In the rows, 128 means zero.
Each run below is a few steps of one of 8 hidden systems, one row a step.
seq 1, nosig (10 x 20):
[[ 96 121 119 136 122 110 127  85 136 110 143 147 141 112 136 140 145 118
  167  95]
 [124 152 108 116 147 149 150 165 140 139 150 101 120 130 131 141 120 101
  107 135]
 [153 121 128 128 144 100 112 102 161 131 124 128 112 143 147 118 139 146
  150 100]
 [ 94 102 131 137 137 137 146 138 116 109 132 107 144 124 109 141 126 114
  121 105]
 [141 164 129 105 137 124 117 136 144 139 130 134 122 156 119 127 138 143
   94 123]
 [126 102 137 142 135 130 133 107 128 114 102 129  97 119 130 108 107 131
  133 115]
 [141 107 137 129 120 130 124 145 108 128 130 112 152 138 109 150 143 130
  104 136]
 [117 167 124 126 122 132 112 111 130 121 124 154 126 133 118 118 123 145
  126 132]
 [140 106 131 128 123 145 140 130 131 131 108 124 108 110 133 112 117 108
  125 151]
 [146 117 129 145 112 106 114 125 121 135 137 128 157 131 130 156 140 140
  126 136]]
seq 2, dera:
[[152  80 146 118 145 147 151 135 110 123  91  99  82 117 126  99 111 114
  103 145]
 [161 109 127 156  93  93  93 108  99 126 140 130 155 134 115 154 165 144
  105 115]
 [101 179 108 128 133 181 118 121  96 104 131 140 118 117 105 138  98 127
  130 149]
 [177 115 129 108 119 132 137 113 160 144  91 131 105 112 142  95 138 104
  114 172]
 [132 102 114 185  93 105 112 128 130 139 151 133 165 118 136 175 129 120
  142 118]
 [105 188 121 100 150 176 121 149 126 122 135 116 155 141 118 131 118 138
  157 154]
 [125 118 141 105 120 103 161 109 181 144 101 152 112 113 152  78 138 106
  124 142]
 [130  87 132 168 121 101 130 168 125 150 157 124 140 142 142 183 109 131
  131  98]
 [108 173 137  94 165 149 116 123 105 107 132 104 151 150 121 115 135 169
  165 127]
 [107 115 143 101 118 109 171 112 145 129 111 154  94 107 127  74 145  96
   90 128]]
seq 3, dera:
[[151  91 136 108 173 104 132 132 152 133 143 119 117 156 130 202 131 121
  102  85]
 [111 154 119 155 156 128 116 108 118  97 123  70 125 143 117  90 127 167
  138  84]
 [117 111 141  86 120 153 132 129 135 107 115 152 106 135  85 105 159  92
   80 107]
 [162 117 127 169 140 104 119 105 137 129 105 128 106 134 127 169  89 150
   75 126]
 [139 115 129 150 115 174  87 136  99 103 112 101 140 135 101 100 133 146
  166 125]
 [116 136 138  99 107 137 140 104 134 115 107 160 160 112  96 133 152 106
   82 166]
 [154 140 117 175 111 122 119 146 145 159 117 150  98 128 148 134  76 144
  111 148]
 [143  93 142 120 126 154 107 134 115 122 118 114 162 128 130 132 138 135
  200 144]
 [ 89 163 130 118 109 107 156 122 130 131 136 138 177 115 120 117 151 123
   97 155]
 [139 146 125 127 131 127 129 162 146 163 136 170  76 137 153 131  87 131
  132 128]]
seq 4, Dosan, 10 rows:
[[156  57 180  70 145 128 143 127  45 113 112 106 106 120 140  71 163 146
  161 139]
 [104 162 120 121 108  80 156 102  47 122 174 143 150 102 120 164 157 125
   47 148]
 [161 200  91 128 136 184  98 155  87 137 143 132  39 133 134 107  82 135
  125 145]
 [188  78 113 123 120 149 126  64 107 102  97  78 125  82 139 109 168  88
  155 177]
 [115 178  73 163  84 114 109 123 135 130 186 128 189 120 113 195 163  97
   95 127]
 [132 188  96 117 156 200 102 138 197 131 106 148  81 146 129 115  78 120
  175 132]
 [153  38 135 150 123 102 154  92 193 124  87  79 153 103 146 104 161  90
  149 129]
 [ 87 141 126 148 118  93 110 158 145 140 185 153 195 164 113 213 141 142
  125  74]
 [ 88 170 157  85 188 180 143 149 168 121  85 144  87 158 119  72  73 159
  153 121]
 [154  25 169 135 110  63 167 109 134 137  98 108 116 109 142  87 165 111
   92 111]]
seq 5, repu, 10 rows:
[[ 92 172 133  75 170 126 151 176 167 157 170 121 146 156 169 120 132 130
  200 108]
 [ 78 114 144 101 172  72 188  94 162 127 134 132  93 116 170  97 126 117
  140  80]
 [127  88 136 123 155  87 147 167  92 144 181  97  97 149 145 153 141 126
  110  60]
 [112 160 140  84 178 136 111 110  66  94 147 121  91 155 112 116 135 167
  131  83]
 [131 114 124 114 127 131 145  93 102  98 110 120  69 110 101  87 148  98
   55 111]
 [199 107 111 148 113 126  83 118  91 126 139 129 101 141 112 182 136 132
   82 121]
 [136 153 111 144 129 193  83 106  97  86 105 106 140 127  89 122 121 145
  147 149]
 [138 139 111 125  92 146 129 106 178 125  96 139 153 110 100 110 161  86
   82 162]
 [165 123 108 181 110 122 102 138 170 156 125 149 139 132 141 187  90 131
  128 143]
 [108 127 142 135 141 167 120 152 151 122 104  96 179 138 124 108 116 148
  196 143]]
seq 6, dig (10 x 20):
[[117 140 121 160  92  70 135  48 156 133 118 207 157  86 150 172 116 124
  111 166]
 [118 152 121 160 135 172 143 226 129 169 138  93 127 138 151 114  65 138
  164 159]
 [140 106 163  60 127  91 132  86 136 130 122 163 163 119 157 106 188 131
  189 146]
 [ 74 139 111 167 123  87 186 146 122 147 166 131 124 104 148 158  97 105
   86 116]
 [161 144 144  78 162 151 101 177 111 154 147 141  87 170 144 129 118 156
  171 117]
 [100  85 144 114 147  98 162  61  97  90 123 105 135  97 137 112 159 115
  144 105]
 [134 158  99 139 111 121 122 172 114 148 178 126 112 147 114 161 139 108
   57 102]
 [152 144 130 104 173 162  93  94 118 105 103 136  79 140 127 122  99 154
  167 119]
 [128  76 122 146 114 126 146 107 124 102 121  68 162 104 113 111 173  94
  114 126]
 [141 185  99 145 103 124  89 135 149 143 154 169 133 149 112 174 126 132
   86 122]]
seq 7, Mibi:
[[ 97 105 138 121  92  85 103  56 122 108 152 211 146 108 145 136 166 126
  210  86]
 [ 78 159 120 120 167 157 194 190  98 136 155  72 152 118 127 157  95 107
   90 163]
 [196 140 132  94 143  96 100 102 161 156 119 157  57 147 173  83 138 153
  157 116]
 [ 88  52 128 162 121 125 149 107  79  93 147 101 157  93 117 164 141  95
  149  94]
 [144 217 107  89 156 131 119 154 129 145 159  99 140 163 122 143 150 148
   87 143]
 [127 103 128 127 137 147 127  83 145 107  91 165  44 108 132  86  99 106
  146 101]
 [163  68 125 162 111 112 128 143 118 132 135  73 181 125 119 176 157 110
  102 139]
 [106 220 107 122 134 141  87 113 136 116 147 149 139 156 110 128 131 165
  140 107]
 [115  87 145 106 137 171 169 134 152 120  78 137  85 107 113  89 104  85
  110 145]
 [179  95 125 175  96  66 108 129 143 161 138 122 161 137 149 170 143 145
  108 129]]
seq 8, nosig:
[[142 165 136 144 113 116 148 106 117 133  82 112 176 109 113 118 119 155
   49 222]
 [148 115 127 174  52 144  83 156 127 152 116 197 111 122 129  93 107 136
  162 139]
 [124 108 149 100 139 154 148 120 106 126 112 135 184 101 137 176 113 119
  170 208]
 [121 175 112 150  74  88 136 142 144 163 148 131 159 114 158  76 154 134
  134 152]
 [116 110 126 106 132 142 141 146 137 149 151 183 100 115 159 160 101  97
  183 130]
 [134 132 134 116 164  93 158 129 117 142 144  67 157 126 168 132 140 147
  151 146]
 [ 93 139 121 117 109 108 125 138 130 130 172 152 121 136 131 106 163 112
  145  70]
 [127 137 122  95 181 133 155 123 125 127 138 124  85 128 145 165 103 110
  112 126]
 [159 109 127 147 138 100 114 117 115 124 130  77 116 140 139 101 150 153
  131  94]
 [101 122 126 112 127 149 117 118 110  98 144 145 131 134  88 156 148 108
  112  94]]
seq 9, Dosan (10 x 20):
[[ 81 203 114 117 146  92 125 136 171 143 172 143 122 162 145 106 134 153
  145  62]
 [113  62 154  94 175 152 170 136 140 118 104 130  59 120 135 109  99  92
  144  97]
 [152  96 145 135 154  64 139 120 103 127 146  67 159 149 129 160 164 158
   83  99]
 [ 78 179 129 108 134 159 104 134  76  98 157 159 106 150  86 119 127 147
  125  83]
 [161 107 140 101 146 155 152 116 130 121  72 120  71 114 113  95 113 105
   64 163]
 [177  98 111 193  88  89  87 105  87 125 146 107 141 123 127 159 150 145
  105 113]
 [100 178 121 109 124 203  95 142 101 104 132 149 163 136  85 153 117 134
  151 158]
 [153 144 119 125 108 125 144 103 197 142  76 137 107 106 137  65 132 109
   94 170]
 [158  70 114 195  89  99 106 137 131 148 150 142 138 121 150 185 117 116
  153 109]
 [ 98 173 142  99 164 167 118 152 131 123 129 114 197 152 118 151 118 163
  182 155]]
seq 10, beri:
[[107 109 110 137 153 106 176 132 162 130 145  73 117 115 148 125 139  83
  113  91]
 [133 125 126 109 161 111 107 135 154 128 158 123 121 170 126 166 149 134
  137  61]
 [101 128 134 115 177 153 143 104 130  87 106  90 120 135  99 120 122 129
  116 101]
 [151  99 133 121 119 114 128 128 143 126 120 123 109 143 102 120 160 114
   63 100]
 [142 121 134 151 138 139  95 114 109 111 117 144 118 147 104 169 101 158
  111 107]
 [140 133 135 125 122 167 117 129 109 111  95 102 135 131  94  91 136 138
  109 157]
 [142 125 127 138  85 115 116 110 140 135 116 176 134 117 117 131 140 118
   90 145]
 [144 134 124 161 122 146 114 152 117 141 122 134 124 129 135 151  78 149
  136 155]
 [133 134 136 115 111 143 123 129 133 130 112 118 164 126 127  90 151 136
  162 163]
 [103 139 128 135 101 103 153 126 142 144 141 168 141 110 140 136 125 109
  113 141]]
seq 11, beri, 10 rows:
[[150 143 151 115 134 165 108 158  93 127 100 119 120 153  95 104 111 167
   97 157]
 [141 107 144 130  87 118 120  90 115 119  95 169 133 107 117  97 146 131
  115 158]
 [140 129 121 165  96 129 122 157  90 149 142 147 129 120 132 160  98 132
  107 161]
 [149 163 127 116 124 146 106 129 119 134 122 130 135 128 142 101 127 153
  177 168]
 [107 119 120 134  97 123 157 114 136 133 127 143 144  90 142 114 137  88
  141 155]
 [139 148 113 137 130 104 130 158 140 166 163 136 126 137 162 164 111 130
  134 133]
 [111 133 129 115 154 141 130 119 136 117 125 107 134 128 148 104 125 136
  195 121]
 [100 115 130 107 124 107 165 128 142 130 145 121 144 116 131 126 159  91
  108 119]
 [134 141 125 129 154 103 124 132 137 141 149 138  97 149 146 160 108 145
  120  91]
 [124 101 139 112 157 157 127 123 112 101 112  89 122 132 116 106 131 130
  159 115]]
seq 12, guk (10 x 20):
[[ 91 117 142 139 149 150 147  89 136  89  79 127 127 115  92 122 100 129
   92 128]
 [159 119 134 146  89 125 115 169 148 152 112 135 119 148 107  99 139 132
   71 129]
 [131 108 153 134 125 141 105 108 122 116  95 174 138 132 114 149 101 156
  150 139]
 [109 133 142 134 109 146 153 153 115 132 105 112 152 115 115  83 125 130
  112 170]
 [144 136 133 119  95 107 119 127 144 155 131 189 123 127 142 128 135 126
  127 142]
 [126 107 135 144 136 138 141 141 101 134 123 122 126 112 147 143  89 135
  161 156]
 [125 145 131 105 115 117 133 131 125 137 141 116 161 126 136 101 168 127
  149 145]
 [110 145 115 124 129 116 145 117 132 137 150 161 108 115 149 153 114 108
  130 125]
 [156 112 124 127 150 127 131 147 117 140 137  92 114 132 151 132 122 132
  151 130]
 [112 133 124 117 127 116 123 100 123 110 143 118 157 125 123 131 164 125
  147 111]]
seq 13, dig (10 x 20):
[[123 178 139 108 105 119 125 120 133 146 117 172 143 125 141  92 129 154
  143 176]
 [116  97 132 137 114 127 169 142 129 146 120 144 111  93 158 114 102  98
  145 158]
 [152 119 135 126 123  95 123 152 100 159 159 130 151 132 160 161 134 149
  153 145]
 [ 83 165 128 105 142 123 147 119 100 121 154 138 127 117 142 107 129 133
  162 120]
 [141 112 121  95 142 124 157 135 131 143 144 127  89 117 150 129 140  86
  113 127]
 [149 114 119 150 141 101 109 115 110 129 153 118 111 136 148 164 121 145
  146  93]
 [ 98 152 121 105 149 156 128 127 106 102 145 101 143 137 106 123 146 126
  143 111]
 [145 138 113 105 133 124 136 103 159 124 122 132  94 124 124 117 148  97
   87 119]
 [152  97 118 173 134 134 105 130 137 123 122 114 112 135 127 160 102 136
  136 102]
 [119 142 137 114 136 146 110 124 121 107 122 103 179 145 101 124 155 147
  140 133]]
seq 14, guk, 10 rows:
[[134  94 157 117 177  74 171 107 155 126  94  88  73 141 145  77 129 145
   78  82]
 [130  56 156 137 105 100 103 141  77 113 149 142 126 151  87 158 161 140
   94  60]
 [116 172 155  93 168 153 121 119  64  99 106 133 120 152  86 133 106 183
   76 148]
 [157 121 122 126  92 139 119  99 111 116  95 141  63 107 114  44 147 113
   93 134]
 [177  95 117 166  82 139  88 118  90 126 128 157 143 116 109 198 122 118
  105 164]
 [123 198 116 149 126 172 100 135 111 119 108 110 158 132 117 100  99 174
  161 176]
 [124 136 107 107  93 155 142 112 185 135 111 159 120  95 133  83 150  61
  144 157]
 [155 105 113 182 114  97 131 144 162 168 138 132 152 122 163 200  95 123
  127 152]
 [ 96 149 143 128 149 144 115 162 136 132 135 102 174 153 140 106 121 171
  214 115]
 [ 79 129 139  70 139 114 188 111 170 128 127 146 135 110 133 104 158  76
  114 128]]
seq 15, repu (10 x 20):
[[113  97 120 164 131 151 122 114 167 105 105 115 139 121 110 134 113 112
  146 106]
 [125 134 135 119 135 128 130 158 167 136 128 111 174 156 107 150 145 133
  100 128]
 [105 143 137 147 132 120 122 132 162 133 112 159 119 143 126 115  96 155
  127 109]
 [125  80 161 124 135 130 150 158 130 135 106 119 133 135 121 120 118 131
  119 129]
 [116 136 151 126 122  97 129 136 101 137 138 142 151 142 123 133 133 164
  112 128]
 [114 139 136 120 124 146 136 146 104 131 124 154  95 123 125 103 103 129
  126 137]
 [159 102 142 115 125 113 139 115 109 135 118 124 120 118 141 120 138 128
  119 156]
 [128 134 115 146 105 126 112 122  87 125 152 133 139 116 131 143 133 131
  140 133]
 [133 155 115 100 133 161 126 127 128 128 129 133 115 122 128 118 132 109
  140 154]
 [149 115 114 140 121 107 133  95 153 131 120 120 125 110 146 128 137 112
  128 134]]
seq 16, Mibi, 10 rows:
[[ 90 171 146  97 187 151 132 112 155 110 108 124 219 145 118 191 104 167
  165 169]
 [ 97 147 134 122 106 109 174 150 193 159 105 133  92 117 155   4 131 113
  126 119]
 [142  45 153 135 123  92 130 163 129 160 161 178 135 139 149 224 115 111
  142 100]
 [ 93 175 149 128 182 107 130 126  86 111 131  65 174 156 135 109 119 217
  160 119]
 [109 127 142  53 109 136 154 141 118 130 137 171  72 123 116  53 175  82
  104 109]
 [167  88 123 168 141  82 139 111  92 141 142 135  95 114 150 224  85 128
   69 132]
 [153 158 117 142 139 159  69 128  72 101 131  59 145 152 121  92 145 187
  185 119]
 [101 142 121  56 110 158 152  83 134  99 122 171 126  95  91 106 183  57
   90 151]
 [172 137  88 204 123 111 135 137 158 165 130 122  84 114 158 180  62 118
   71 149]
 [159 102 135 141 135 170  61 126 125 107 105  93 164 152 121 113 141 166
  234 116]]

Which system made each of these runs?
seq 17 (2 x 20):
[[114 125 135  89 134 171 128 128 159  93  95  71 130 141  89  17 189 113
  148 100]
 [126 104 117 128 101  90 146 115 177 142 145 192 121 125 106 201 143  73
   33 108]]
 -> Mibi
seq 18, 2 rows:
[[ 97 106 136 145 103  61 184 121 103 147 149 108 150  88 175  85 153 119
  135 136]
 [127 148 121  86 127 122 126 164  89 157 198 170 100 137 159 167 131 111
  163 113]]
 -> repu
seq 19 (2 x 20):
[[165  66 169 102 178 155 119  96  74  98  83 112 114 125 131 154 102 160
  167 157]
 [112 142 125 144  73 105 127 118  81 111 140 103 192 116  91  88 195 134
   80 140]]
 -> nosig
seq 20 (2 x 20):
[[ 71 125 144  85 135 184 165 195 132 131 132 141 135 136  94 122 121  91
  111 132]
 [177 117 150 120 140  63 138  99 166 158  97 144 104 136 165 119 123 159
   98 142]]
 -> guk
seq 21:
[[179 177 113 142  82 101  73 128 127 158 149 164 147 146 136 142 149 162
  118 148]
 [ 97 137 118 132 144 190 129 116 114 105 115 139 110 101 133 124  81 114
  192 151]]
 -> guk
seq 22 (2 x 20):
[[ 86 161 132 135 176 133 156 175 152 140 143  80 182 151 131 167  98 152
  137 131]
 [103 134 160  79 150 110 149 126 189 131 102 137 122 150 130  52 156 137
  139  94]]
 -> beri
seq 23 (2 x 20):
[[152  99 149 148  96 143  97 202  90 150 141 101 152 150 138  89 138 165
  195 127]
 [ 82 157 141  77 119 109 153  69 100 106 136 179 169  96 122 143 159 115
  124 164]]
 -> dig
seq 24:
[[157  89 148 127 127  65 121  73 230 123  79 135 162 153 103 132 178 132
   65  93]
 [ 71 136 122 204 105 139 107 184 141 124 141 132 146 164  80 142  90 154
   97  57]]
 -> Mibi
seq 25 (2 x 20):
[[151 153 128  90 105 176  92 160  93 138 143 168 109 135 124 108 137 127
  169 153]
 [140 128 114 129 129 124 152  67 126 119 108 122 137  79 150 137 123 101
  135 187]]
 -> guk
seq 26 (2 x 20):
[[130 137 106  78 139 153 139 128 114 130 165 127 135 112 140 164 157  81
  155 147]
 [146 155  95 140 152  95 132  95 152 139 150 102  97 122 169 134 126 124
  136 110]]
 -> dig
seq 27:
[[122 109 169 112 150  98 130 134  74 127 137 126 187 145 121 187 137 173
  118 144]
 [100 190 132 113 120 128 137 134  89 128 137 139  96 128 128  52 124 156
  118 126]]
 -> Mibi
seq 28 (2 x 20):
[[144 122 121 105 165 173 118  89 174  92  76  63 116 130 122  49 152 120
  179 120]
 [109  89 119 147  98  76 141  98 167 122 145 138 182 119 102 188 176  83
   64  98]]
 -> repu
